[[ -5 -11   2  -1  -8  14  -1  -1  -5  -8]
 [ 40  21  10 -23 -31 -20   0  19  10 -40]
 [ 38  -6  -7 -18 -16  -1 -12  20   6 -23]]
|
[[-23   6  20 -12  -1 -16 -18  -7  -6  38]
 [-40  10  19   0 -20 -31 -23  10  21  40]
 [ -8  -5  -1  -1  14  -8  -1   2 -11  -5]]

[[  7  -5   7  19  39 -25   5   2]
 [ 16   3   4  13 -14  -9  -6 -10]
 [-16  -4  15   6  -3   4   9  10]
 [ 16  10   0   1 -17  -9  -7 -11]
 [  1   3   7   5 -10  -7   2   1]
 [  4  24  15  24  31 -27 -20   3]
 [-20  -6  15  -5  -3   2  13  13]
 [ 12  -1   3  13 -15  -5   6   1]
 [ 27   2   3  10 -16  -9  -3  -2]]
|
[[ -2  -3  -9 -16  10   3   2  27]
 [  1   6  -5 -15  13   3  -1  12]
 [ 13  13   2  -3  -5  15  -6 -20]
 [  3 -20 -27  31  24  15  24   4]
 [  1   2  -7 -10   5   7   3   1]
 [-11  -7  -9 -17   1   0  10  16]
 [ 10   9   4  -3   6  15  -4 -16]
 [-10  -6  -9 -14  13   4   3  16]
 [  2   5 -25  39  19   7  -5   7]]

[[ 20 -50 -28]
 [-39  -4 -13]
 [-35 -21  32]]
|
[[ 32 -21 -35]
 [-13  -4 -39]
 [-28 -50  20]]

[[ 18   6  -7  22   9  -5 -18 -38 -19 -10  10   0 -36 -46]
 [-21  10 -12 -12  12  -2  -3 -34   2 -10   7  -9  -4  -2]]
|
[[ -2  -4  -9   7 -10   2 -34  -3  -2  12 -12 -12  10 -21]
 [-46 -36   0  10 -10 -19 -38 -18  -5   9  22  -7   6  18]]

[[  0 -13  -9 -11   5  -7  24  -9 -11 -16  -2]
 [-23  -5  36  -9  -9 -35   5  -4  42  17  25]
 [  0  29  21  -3   3  39 -16   7 -15  15 -14]
 [ -6  26   8  -4   6 -15 -27  -4  30  16  19]
 [ -3  14 -44   6 -16 -30 -25  -2  11 -16   6]
 [ 53   7   1   2   0  -7  -3  -8  18 -35  14]
 [ 22 -10  39  31   4  10   6  -3  13 -28   8]
 [-22  -6 -12  15   2 -10   8   3  -1  12  -3]]
|
[[ -3  12  -1   3   8 -10   2  15 -12  -6 -22]
 [  8 -28  13  -3   6  10   4  31  39 -10  22]
 [ 14 -35  18  -8  -3  -7   0   2   1   7  53]
 [  6 -16  11  -2 -25 -30 -16   6 -44  14  -3]
 [ 19  16  30  -4 -27 -15   6  -4   8  26  -6]
 [-14  15 -15   7 -16  39   3  -3  21  29   0]
 [ 25  17  42  -4   5 -35  -9  -9  36  -5 -23]
 [ -2 -16 -11  -9  24  -7   5 -11  -9 -13   0]]

[[  1   4   1   1   4  -1  -9   1 -40   1   0   1]
 [  0  -5   1  -2  -2  -1   1   0   0   1   0   1]
 [-23   4  18   0  -2  22   4  -3  -5   3  -1   0]
 [-14   2  17   0   0   9   4  -2  -3   1   0  -4]]
|
[[ -4   0   1  -3  -2   4   9   0   0  17   2 -14]
 [  0  -1   3  -5  -3   4  22  -2   0  18   4 -23]
 [  1   0   1   0   0   1  -1  -2  -2   1  -5   0]
 [  1   0   1 -40   1  -9  -1   4   1   1   4   1]]

[[  5   1   3  -3   1   1   2   1   0  -1  -1  32]
 [  2  -1   1  -8 -40  -9  -6  37  -4  25  -2   1]]
|
[[  1  -2  25  -4  37  -6  -9 -40  -8   1  -1   2]
 [ 32  -1  -1   0   1   2   1   1  -3   3   1   5]]

[[ -9 -48  11  16]
 [-20   8  -9   3]
 [  5 -33   1  -1]
 [ 17  27  10   5]
 [ 17  24  -3  -4]]
|
[[ -4  -3  24  17]
 [  5  10  27  17]
 [ -1   1 -33   5]
 [  3  -9   8 -20]
 [ 16  11 -48  -9]]
